In the rows, zero is written as 128.
The rows of Y fall into several groups, and each row is roughly a mix of its group's hidden directions.
Y, 108 rows:
[[123  92  76 134 170 123 142 147 110  74  91]
 [145 149 145 113 189 130  67 116 154 149  94]
 [130 170 140 161 105  88 143 123 196 160 130]
 [143  73 151 135 161 132 185  95 109 140  91]
 [122  94 109 164 106 113  88 185 160  95 107]
 [107 115 167 109 126 108 199 103  95 110  96]
 [197 148 124 146 131 137 158 108 161 152  78]
 [101 131 137 192  89  77 127 155 134  96 141]
 [112  85 107  99 160 155 135 115  66  86 116]
 [122 119  97  94 139 164  50 155 119 106 125]
 [114 138 140 172  91 152 123  96 123 102 199]
 [141 134 166  92 117 148 125 155  68 112  73]
 [123  55 155 143  94 144  99 168 132 132 100]
 [ 88 107 206  94 164 126 128 134 126 146 136]
 [ 96 149 151 121  88 109 203 124 127 145 161]
 [144 157 183 160 105 128 163 149  80 161 148]
 [ 71 164  94 119 112 112 127  74 155 131 162]
 [133 152 145 156 148 107 144 142 129  61 188]
 [186 160  73 113  90 146 154 145 103 120 131]
 [ 95 111 157 110 113 150 118 140  69  87  80]
 [138 114 114  83 139 147 174  82  69 144 138]
 [105 152 107 134  98 108 125  98 186 189 119]
 [ 89  93 113 138  81  76 169 159 112 121 142]
 [125 130 113 118 164  80 117  81  67 155 144]
 [101 193 148 113  88 123 102 114 135 126 183]
 [154  97 116 165 112 106 168 112 172 166 171]
 [154 117 158 120 130 110 161 176  91 178  87]
 [115 132  98 184  98  80  99 147 117 122 176]
 [ 90 132 127  97 151 130  94 119 147  79  64]
 [146 121 170 153 150  98 198 119 130 111  87]
 [141 130 120  88 161  96 177 137 103 151  69]
 [161 146 124 180 109 185 103 129 139  78 139]
 [189 129  84 143  97 144 179 133 129  92 134]
 [176 107 106 118 138 104 172 154 113 193 136]
 [ 99  68 112 120 107  81 164 148  95 111 104]
 [120 126 189  96 164 133 164 166 173 135 138]
 [180 171 152 102  96 149 182 144 142 116 115]
 [109 149 179  97 161 106 132 135 176 157  84]
 [112 147 128 106  99 126 195 107 104 160 179]
 [128 169 126 114 142 115 142  79  95 175 182]
 [ 93 133  70  97 101 147  75 120 136 165 120]
 [159 164 105 152 112 185  97 130 149 133 181]
 [133  54  98 148 186 123 137 131 122 142 150]
 [116 117 160 147  86 127 113  65  75 104 115]
 [126 126 141 141  92 169 113 136  59 114 178]
 [167 173 141 155  81 133 145  95 156 110  84]
 [ 92 159 127 146 130 132 109  76 177  76 145]
 [ 80 122 152  92 158 121  80 131  90 174 133]
 [120  64  82 108 150 156 125 110 105 152  87]
 [133  59  92 141 181 142 146 117 110 100 142]
 [155 168 167 158 123 103 181 136 117 176 145]
 [115 139 155 152 142  97  82 167 186 122  93]
 [164 148 118 159 152 163  52 129 151 112 125]
 [113 110 169  91 131 150 159  76  73 133 116]
 [138 101 113 163  88 153 160 122  85  69 135]
 [111 192 133 122 129 154 118 107  74  91 161]
 [134 108 147 145 125 134 135  83 160 183 189]
 [148 199 160  89  99 140 146 154 154 132 109]
 [150  95 113  96 113 202 141 155 154 110 103]
 [135 110 147 108 154 148 139 142  60  66 120]
 [162  83  87 137 144 149  90 186 128 134 104]
 [156 142 125 128 131 150  61 183 141 163 153]
 [ 79  87 102 138 152 112  75 115  86 144 148]
 [200 158  94 129  88 146 163 121 114 120 108]
 [106 107  68 127 175 116 104 172 145 150 157]
 [148 180 105  89 181 111 108 150 148 154  99]
 [ 88 131 107  71 112 155 107 105  79 130  91]
 [ 99 164 143 164 114  70 107 153 165 151 157]
 [101 128 200  77 148 132 121 129  98 162 126]
 [101 159 141 163 105 150 110  87 138  85 182]
 [158 185 131 107 154 113 164 145  78 166 127]
 [102  98 112  94 152 158 127  98  67  90 148]
 [123 131 199 180  95 132 109 157 155 144 126]
 [131  99 193 154 117 129 144  66 116 112 102]
 [122 162 137  98 135 162  85 160  61 111 120]
 [142 114 141 167 100 168 148 132 120  54 102]
 [180 159 106 124  68 146 154 111  90 106 118]
 [ 70 158 151  86 146 117  82 159 130 160 135]
 [141  90 103 129  99 157 136 127  67 127 185]
 [ 67 131 155 137 162 105  78 128 169 151 118]
 [ 93 147  67  97 114 142  72 148 113 105 126]
 [ 99 140 174 160 115 104 185  86 141 104 105]
 [113 138 218 125 130 127 144 110 165 124 103]
 [159 167 143  96 147 198 142  91 136 147 140]
 [107 154 136 124  90 124  78  84  71 141 105]
 [ 88 124 119 123 110 165  98  96 100  60 146]
 [132  65  65 133 163 153 102 140 120 119 144]
 [105  58 182 135 169 126 149 114 124 118 146]
 [ 82 105 136  87 131 130 113 151  69 121 177]
 [109 189 156 152 133  86 110 125 160 163 163]
 [ 88  74 171 117 178 123 142 149 142 123 162]
 [107 158 169 131 109 115 203  96 105 124 144]
 [146 125 168 101 179 134 164 163 176 158 121]
 [150 146 137 116 121 147  82 193  94  85 143]
 [117 178 123  94 177 105 121 121 158 117  71]
 [ 91  90 131 125 104 167  74 127 119  73 119]
 [119  75 107 117 159 161 120  96  97 118 186]
 [125  71 128 133 199 124 148 152 160 148 146]
 [139 110 119 121 161 128  58 161 169 132  87]
 [124 181 178  94  94 131 122 145  87 111  96]
 [181 125  57 149 131 132 119 108 101 160 106]
 [103 122 120 188 102  62 112 147 114 105 147]
 [169 148 111 136 142  96 185 123 132 185 158]
 [159  55  87 146 162 150 112 152 132 144 127]
 [172 100 159 178 149 106 171 133 167 151 124]
 [103 166 147  99 117 110 178 114 136 182 169]
 [139  77  70 129 113 148 107 113 140 123 187]
 [128 158 169  92  93 134 129 133 100 151  60]]

Each list below has one row that fits no group; the rest each fit one group, if only roughly. Name that row.
  k597: [184 149 166  84 114 152 157 118  98 156 101]
  k863: [110 139  74 151  95 125 125 157 150  69 161]
  k778: [ 96 168 114 102 115 144  98 136  97  73 175]
  k499: [143 124  50 117 175 144 100 132 113  94 123]
  k211: [111 119 141 147 119 149  53 145 186 110 129]
  k427: [127 144 110 185  93 103 140 110  84  98 173]
  k173: [196 151  64 135 133 140 155 142 151 135 119]
  k383: [132 107 126 108  99 171 204 109  96 110 136]
  k961: [125 156  87 149 114  92 115 155 190 144  87]
  k67: [ 79 145 185 128  99 118  90  85 107 120 111]
 -> k499
  k981: [115 154  87 148  84 157 134 150 120  62 109]
  k904: [ 86 142 150 124  72 126 102 104  83  83 144]
  k525: [122  74 130 138 110 149  64 156 176 122 125]
  k864: [ 92 190 144  90 120 119 109 170 169 137 133]
  k479: [121 118 147  67 138 139 193  98 101 149 110]
  k151: [141  87 157 164 112 112 115 164 187 166 113]
  k176: [192 109 156 120 147 146 175  98 106 156 101]
  k408: [142  88 150 134 121 115 106 176 176 164  82]
  k456: [121  64 156 167 171 122 153 112 168 113 132]
  k89: [ 98  93 177 134 101 135 125 145 100 103  65]
 -> k981
  k988: [132 123 142  98 111 165  71 157  87 118 177]
  k448: [109 135 148 156 158 110  84  95 165 170  82]
  k897: [ 95 180 168 127  89 121  82  98 141 130  99]
  k651: [124 158 158 190 127 111 147  88  96  86 144]
  k668: [180 179 134 107 137 141 154 148 169 160  94]
  k771: [180 133 106  97 107 150 177 156  89 110 159]
  k112: [143 109 103 107 135 152  95 181  82  95  88]
  k686: [135 159 115 191 116 112  74 136 147 126 174]
  k13: [130 109 138  94  81 151 181 101  79 105 112]
  k602: [158 197 103 129 104 134 147 155 181 121 113]
 -> k13
  k805: [107 157 147 132 117 174  53 139 116 101 151]
  k267: [128 125 159 134 135 151 113 115 114 108 220]
  k583: [127  79  93 161 127  88  85 149 102  91 110]
  k644: [101 155 148 116 134 117  64 131 190 139  99]
  k37: [134 104 165 138 104 149  74 193 130 142 103]
  k522: [153  96  80  85 150 151 105 101  83 158 140]
  k578: [ 95 193 114 140 103  86 140 113 169  99 141]
  k250: [108 186 105 140  93  96 111 143 184 146 107]
  k92: [124 155 179 108  90 126 146  99 131 183  87]
  k756: [106 125 154 110 174  67 103 134 142 152  81]
 -> k644
  k802: [117 199 118  89 164 136  92 134 110 101 104]
  k18: [134  84 116 161 193 123 123 119 168 167 109]
  k862: [140 157 111 120 120 155 131 121  55 121 187]
  k441: [149  67 140 142 162 150 138  94 132 148 185]
  k437: [ 82  94 142 119 153  93 150  66  98 115 111]
  k521: [152 211 144 137 153 107 148 129 137 163 148]
  k35: [ 89  73 162 165 170 109 107  97 147 132 122]
  k985: [129 187 125  94 159 146  68 160 110 122 115]
  k94: [107 151 208  93 100 140 127 104  97 126 122]
  k994: [102 152 185 125 101 121 182 150 173 122 110]
  k636: [133  83  60 144 155 125 133 135 151 127  75]
  k14: [107 146 139 130  60 132 122 108  83  76 148]
 -> k437
  k698: [ 94 197 112 126 107 104 109 134 145  84 162]
  k920: [129 125 140  81 108 168 205 111 112 145 128]
  k277: [143  76 143  98 122 171 122 104 100 187 141]
  k786: [123 167 157 112  62 138 151 135 122  72 143]
  k713: [118 139 133 103 166 126  82 113 111 200  97]
  k511: [143 102 125  92 113 178  72 150  88 159 130]
  k647: [113 153 176 133 180  81 109 105 131 135  83]
  k841: [150 168 166  69  95 150 154 142  88 132 129]
  k157: [ 85 118 121  98 126 152 110 113  88  63  92]
  k386: [153 139  85 134  78 143 160 149 122  68 154]
  k36: [175 158  91 131  71 168 130 131 138  98 153]
 -> k36
  k134: [146 162 125 177 128  88 132 168 179 103 154]
  k316: [141 113 110 115 148 160  79 105 184 130 180]
  k170: [ 93 176 176 147 112 158  98 137 104  82 127]
  k640: [131 136 154  77 182 129 146  82 104 154  96]
  k68: [138 129 162 103 125 166  92 116  89 133 197]
  k43: [ 80 108  94 118 158 133 147  65 112 100 157]
  k655: [158 144 146 167 135  87 159 167 173 129  86]
  k730: [119  68 127  92 130 131 142 159 135 108  62]
  k374: [ 87 144  80 134 144 113  57 145 132 158 136]
  k367: [ 71 178 126 120 130 116  80 157 170 142 124]
  k489: [123 148 153 196  94 123 145 135 115  68 139]
  k607: [117  75  73 105 135  94  93 163 125 157 122]
  k153: [112 181  97 140 100  98 104 146 183 153 104]
  k281: [135  84  78 157 156 108 149 131 170 149  84]
 -> k316
  k565: [140 117 156 130 108 141 132 101 158 216 125]
  k787: [165  85 137 173 149 129 137 124 167 156 182]
  k687: [140 117 111 129 147  82 199  97 156 152 105]
  k422: [114 162 151 131 128 118 100 159 202 166 147]
  k731: [159 144 128  93 156 121 116 187  97 173  94]
  k135: [ 98 171 133 112 138 119 164  84  84  79 111]
  k415: [173 153 142  89 113 144 118 167  63 140 117]
  k539: [164 144 122 117 167 136 153 174 189 158 108]
  k160: [ 98 148 143 130  90 104 165 162 175 165 164]
  k638: [155  57 141 115 161 159 142 125  77 124 124]
  k443: [ 87 160  79 101  97 124  98 124 149 157  82]
  k722: [112 129 183 149 161 116 117 105 185 154  89]
  k297: [147 113 176 143 129 117 170 100 145 183  84]
 -> k415
  k854: [189  91  69 148 155 136 158 126 121 144 127]
  k245: [138 116  63 132 126 134 157 177 131  93 173]
  k706: [105 184 175 128 111 118 163 130 176 155 150]
  k359: [ 98 177 162 113 122 114 146 103  94  71 157]
  k611: [137  90 116 156  88 161 141 162 127  65 103]
  k547: [ 84 157  64 124 124 117  97 130 135  87 165]
  k497: [114 130 128 160 111 116 181  65 158 103 161]
  k264: [156 112 165 157  94 142 113 176 101 171 164]
  k384: [175 101 171 153 142 116 173 145 138 150  78]
  k332: [ 93 187 136 131  68 119 104 129 145  86 126]
  k214: [130 138 101 133 141  93 202  74 149 124 132]
  k856: [ 95 172 112 144 110  86 152  95 185 147 117]
  k648: [132 166 147 140  89 174 184 118 134 119 173]
  k958: [ 62 125 129 131 167  97  89  83 135 118 107]
  k523: [103 143 114 101 116 100 125 157 168 193 169]
 -> k958
  k889: [126 108 133 140 104 163  47 170 134 117 144]
  k691: [ 87 164 131 113 117 124 122  82 130 120 201]
  k898: [167 108  57  91 142 118 146 128 102 156 153]
  k689: [111  67 160 112 141 134 143 114  65 118 161]
  k85: [155  83 123 114 160 159 121 163  82 103  82]
  k566: [161  97 167 148 132 116 169 117 154 177  83]
  k2: [156 180 201 136 100 122 120 162 132 137 129]
  k675: [113  86 145 108 136 124  99 162 147 123  51]
  k742: [121  85 119  97 106 148 201 112  95 114 109]
  k836: [109 137  65 154 153 106 119 148 161  79 159]
  k861: [152 131  99 171 143  91 146 170 182 117  95]
  k803: [133 172 131 124 137 101 114 131 173 141  52]
 -> k803
  k155: [146 190 142  67 105 142 128 153 100 157 118]
  k977: [116 143 130 121 127  97 169 124 127 123  39]
  k711: [132 196 152 127 101 107 113 179 126  90 106]
  k972: [153 199  76  99 131 124 135 108  97 146 128]
  k955: [178  76 123 136 140 147 116 170 133 165  84]
  k90: [106 101 127  56 132 138 170 138 152 164 101]
  k289: [158 167 119  96 154 145  82 171  89 161 132]
  k247: [ 95 190 149 109  86 103 139 104 139 146  87]
  k513: [145 139  96  74 167 137  79 170 141 135  99]
  k111: [143 164 114 165 140 136  99  82  88 130 184]
  k715: [105  71 145 156  94 116 176  92 157 108 121]
  k768: [134  96 111 169  82 149 131 163 137  65 116]
  k255: [102 129 122 114  77 133 118 124  63  83 162]
  k869: [ 95 184 143  94  70 133 116 151 109 106 151]
 -> k972
  k364: [127 100 101 157  97 114  97 149 150 155 198]
  k251: [ 93 158 151 109 136 119 165  95  95  89  73]
  k983: [ 91 101 156  94 135  83 150 158 156 145  78]
  k704: [ 80 109  52 106 132 138 101  97 138 136 139]
  k257: [102  83  76 138 165 138 143  75 130 118 158]
  k628: [ 91 155 125  94 136 148 122 100  74  71 108]
  k509: [168  88 114 142 138 126 125 175 139 151  60]
  k435: [ 75 172  86 108 116 122 102 110 128  90 166]
  k876: [140  99  86 136 196 120 120 153 158 173 128]
  k78: [133 137 119 196 121 106  64 148 143  97 134]
  k932: [135 124 153  87  97 163  95 133  81 168  89]
  k875: [ 75 143 170 130  73 116 110 106 110  84 131]
  k284: [135 189 122 157 115  94 119 175 163  89 119]
  k378: [142 152  93 143  80 138 153 157 140  67 160]
  k708: [151 110  69  81 143 146 118 144  71 136 148]
 -> k364
  k619: [101 179 107 104 145 153  98  98 105  71 141]
  k563: [124 223 141 136 150 130 112 108 141 118 145]
  k561: [ 98 112  97 101 148 135 133 185 115 110 191]
  k421: [129 122 101 190 113 100  69 157 134  99 142]
  k457: [157  56 120 153 152 145 142 110 148 173 149]
  k957: [114  80 102  88 138 176 109  93  83 144 133]
  k753: [118 169 171 117 106 138 108 119 110 107 202]
  k782: [ 80 198 108 100  92 108 111 113 140 119 110]
  k914: [141 119  80  68 169 116 139 134  89 138  93]
  k363: [ 89 183 172 116  78 126 116 133 150  92 125]
  k530: [125 191 164 141 165 100 114  83 116 157 144]
  k222: [143  96  75  93 112 129 127 171  89 174 134]
 -> k222
